One vector is turned by the same rotation once a tick. Each row is the vector after some number of ticks, and that number follows the row.
The counts run from 0 to 559.
[118 126  64 122 172 128 125  89 131 138 154 103 112 145 140 146 138 145
 185  85 128 132 137 157  96 159  84 150 137 113 108 127 142 162 143 152
 109 144 181 129 169 133 154]
48
[182 119 173 177 132 149 138 178 129 133 135 125 150 161 102 138 146 141
  98 107  98 126 142 156 132 102 110 112 115 144 121 167 111  90 133 110
  75  89  90 128 142 103 102]
493
[139 189 144 170 108  91 149 179 103 126 178 130 115 145 101 107 103 141
 130 137 118 139 130 127 131 118 120 176  90  46 118 139 108 122 141 108
  95 145 116 147 128 151 108]
440
[133 101  75 152 144  78 110 150 104 107 126 114 126 132 156 147 137 113
 144  79 138  92 133  93 207 163 101 154 139 107 143 151 140 157 132 122
 108 164 146  96 136 136  85]
307
[156 153  80 132 147 121 196 132 167 155 147 125 148 119 113 135 166 158
 115 130 165 144 166 148 104 134 156  94  87 122 100 105 116 107 159 123
  75 142 138 159 152 115 151]
162
[135 122  92  76  64 119 103  98 119  99 126 141  93  93 113 152 127 101
 103 117 105 125 107 106 152 138 109  82 149 143  91 166 131 168 111 147
 107 182 129 138 126 134 161]
296
[134  61  67  99 149 116 124  90 166 130 145 135 127 109 122 173 148 131
 145  90 114 132 143 126 138 140  92 117 148 168 131 158 130 150  97 162
 102 147 173 139 136 117 160]
366
[ 90 126 110 102 152 148 115 111 119 115  96 112  98 160 178 118 139 134
 175  89 108 115  88 173 100 156  99 121 152 157 125 139 152 152 139 116
 118 104 156  97 173 116 134]
416
[108 115  95 111  88 121 101 144 165 176  94  79 119 131 141 115 134  91
 135 143 114 150  59 159 134 169 131  88 110 146 125 115 144  97 132 148
 124 131 114 181 122 101 180]
513
[131 122 120 100 103 133 152  88 140  92 138 150 103 117 100 201  86  90
 108 127 108 160 150 131  95 158 120 151 123 153 116 157 121 125  73 147
  95 139 122 177 117 155 151]
6
[121 150  76 127 158 114 140 153 130 158 116 123  38 121 144 129 118 115
 144 149 171 119 108 134 111 133 178 150 159 149 113 137 115 134  86 109
 141 165 160 136 109 160 140]
472
[118 158 182 155  71 162 122 115 137  90 133 123 130 144 119 167  93 105
  97 110 132 132  94 137  91 151 113 164 148 108 150 188 131 134  93  97
 115 153 138 131 120 174  81]
386
[163 142 113 171 122  93 159 129 148 121 150 169 165 131  77 174 104 153
 114 140 128 139 173  79 125  78 129 138 132  83 142 136 115 124 109 117
 110 133 173 145 156 144 145]
60
[ 99 156  84 100 149 114 118 110 130 132 101 146  90 110 152 129 114 143
 140 128 184 118 114  61 117 123 163 111 172 124 128 115 142 152 118  95
 178 162 178  99 139 139 146]
199
[151 156  76 170 190 132 153 115 158 166 165 119 128 134  92 140 139 165
 135  89 192 128 142 115 104 121 151 103 148 104 120 125 119 122 137 141
 102 166 168 127 116 130 140]
480
[141 131 137 114  93 129  78 129  95 108 132 115 122 154 118 116 128 137
 154 114  53 155 101 174 120 141  63 135 114 103 111 147 147 135 148 154
  97 100 133 168 165 113 167]
556
[140 165 105 133  93 112  94 162 116 157  73  89 119 119 134 129 128 114
 117 128 148 144 112 131 151 151 144  84  70 109 120  90 144  78 166 137
 117 130 108 180 118  97 152]
293
[130 156 130 149 106 149 155 114 123 125 136 124  66  99 103 190 106 107
 120 148 111 120 148 188  88 124 118 136 144 142  90 162 122 134 110 125
  87 171 151 153 143 176 125]
384
[129 214 172 142 122 151 133 145 133 145 116 141 136 179 109  86 136 172
 119 144 134 164  92 119  59 108 145 117 128 102 136 130 136 100 139  99
 128 108 133 140 142 111 144]
11
[132 134 179 111 119 154 127 107  88 111 121 135 107  87 124 202  95 115
 103 143  80 126 162 117 133 106  84  94 135 134 127 159 121 153 139  93
 140 155 134  77 141 141  91]
446
[144 110 100  94 152 127 110 125 136 150 137 126 163 126 113  99 161 148
 138 103 106 139 112  95 141 110 111  34 139 104 107 111 119 132 182 135
 131 148 119  99 151  89 174]
30
[104 162 110 104 138 107 144 174 161 147 118 110 108 146 150  84 140 126
 155  99 169 142  90 129  84 158 174 139 118 127  92 100 117 122  97 132
 127 121 107 179 107 126 154]
152
[104 123 101  52 183 113 169 150 140 162 146 135  76 102 146 116 142 120
 159 139 100 137 136 138 114 126 157 118 101 169  81 106  96 155 114 110
 143 142  95 132 113 128 164]
312
[ 90 134 107  58 128 131 109 107 142 142  92  97 107  91 180 142 125  97
 143 114 137 140 116 109 128 197  99 105 101 162 130 115 155 157 134 119
 160 170 127 126 124 134 132]
356
[126 133 142 144  97  78 185 188 144  87 129 112 126 123 138 162 134 113
 121 108 129 100 155 164 141 156 135 169  85 135  99 145 105 135  87 105
  73 120 110 175 154 133 114]
484
[161 186 112 121 128 149 130  90  95 106 157 131 135 142  93 146 133 156
 138  91 116 151 168 130 119 145  80 107  83  88  91 133 135 136 184 139
  81 137 129 112 142 113 119]
118
[131 176 138 120 117 147 160 117 101 126 114 155 147 140 108 117 137 165
 100 144 109 135 145 114  99  99 135  79 107  88  95 103 118 110 180  95
 106 110 126 110 171 104 153]
390
[123 177 172  93  84 155 156 145 162 159 141 112 117 107 118 122 138 137
 101 138 111 180 119 146  68 128 124  87  86 157 117 145 125 109 143  99
 114 134 102 171 115 114 153]
443
[112 155 146 117 136 117 157 163 167 183 140  79 123 115 130 145 120 134
 141 163 111 181 150 173  93 161 116 138  51 137 140 102 130  86 139 123
 117 127 117 180 123 127 147]
223
[172 104 134 144  78  91 108 169 108 118 102 142 133 131 114 158 115 112
 112 163  58 149 152 134 165 118  94 153  89 131 149 163 124  96 119 121
 101 105 114 164 147 102 137]
554
[119 129 121 100 135 122 177 119 148 111 102 150  80  89 152 184 120 128
 127 126 139 106 150 133  91 109 139 117 150 200 103 154 118 168  92  97
 119 135 156 138 140 127 136]
155
[137 102 116 102 144 153 134 140 152 164  94 114 131 105 140 126 176 134
 109 106 141 124 106 116 123 118 157  21 148 187 114 122 127 129 165 115
 127 144 117 116 131  90 153]
303
[120  98 144 117 100  84  88 142 104 114 160 122 122  92 120 156  96  98
 132 126  61 119 128 105 184 132  65 136 134  83 129 148 119 153 119 111
 144 176 121 102 148 166 117]
78
[143 124 158 165 160 154 146 127 133  83 139 146 127 136 123 168 120 139
 119  59 145  97 123 106 105 114 115 131 187 140 128 179 120 167  92 107
 112 128 148  94 133 138  97]
157
[171 136  74 167 194 117 152 149 123 148 118 139  89 106  97 187  94 111
 132  99 168 114 168 123 139 117 164 150 132 140 116 120 113 104 108 140
 106 125 136 140  91 133 109]
103
[111  96 105 110  80 110 114 149 123  94  96 109 117 149 161 107 142  99
 138  91 105 109  55 179 137 162 118 107 143 149  83 140 133 146 115 138
  98 112 112 165 157 123 157]
195
[ 97 141 142 138 119 113  94 167 109 151 170 104 124 161 148  63 134 139
 151 146  82 128  67 137 152 143 104 139 150  81 135 146 127 136 158  93
 142 159 108  96 155 147 131]
80
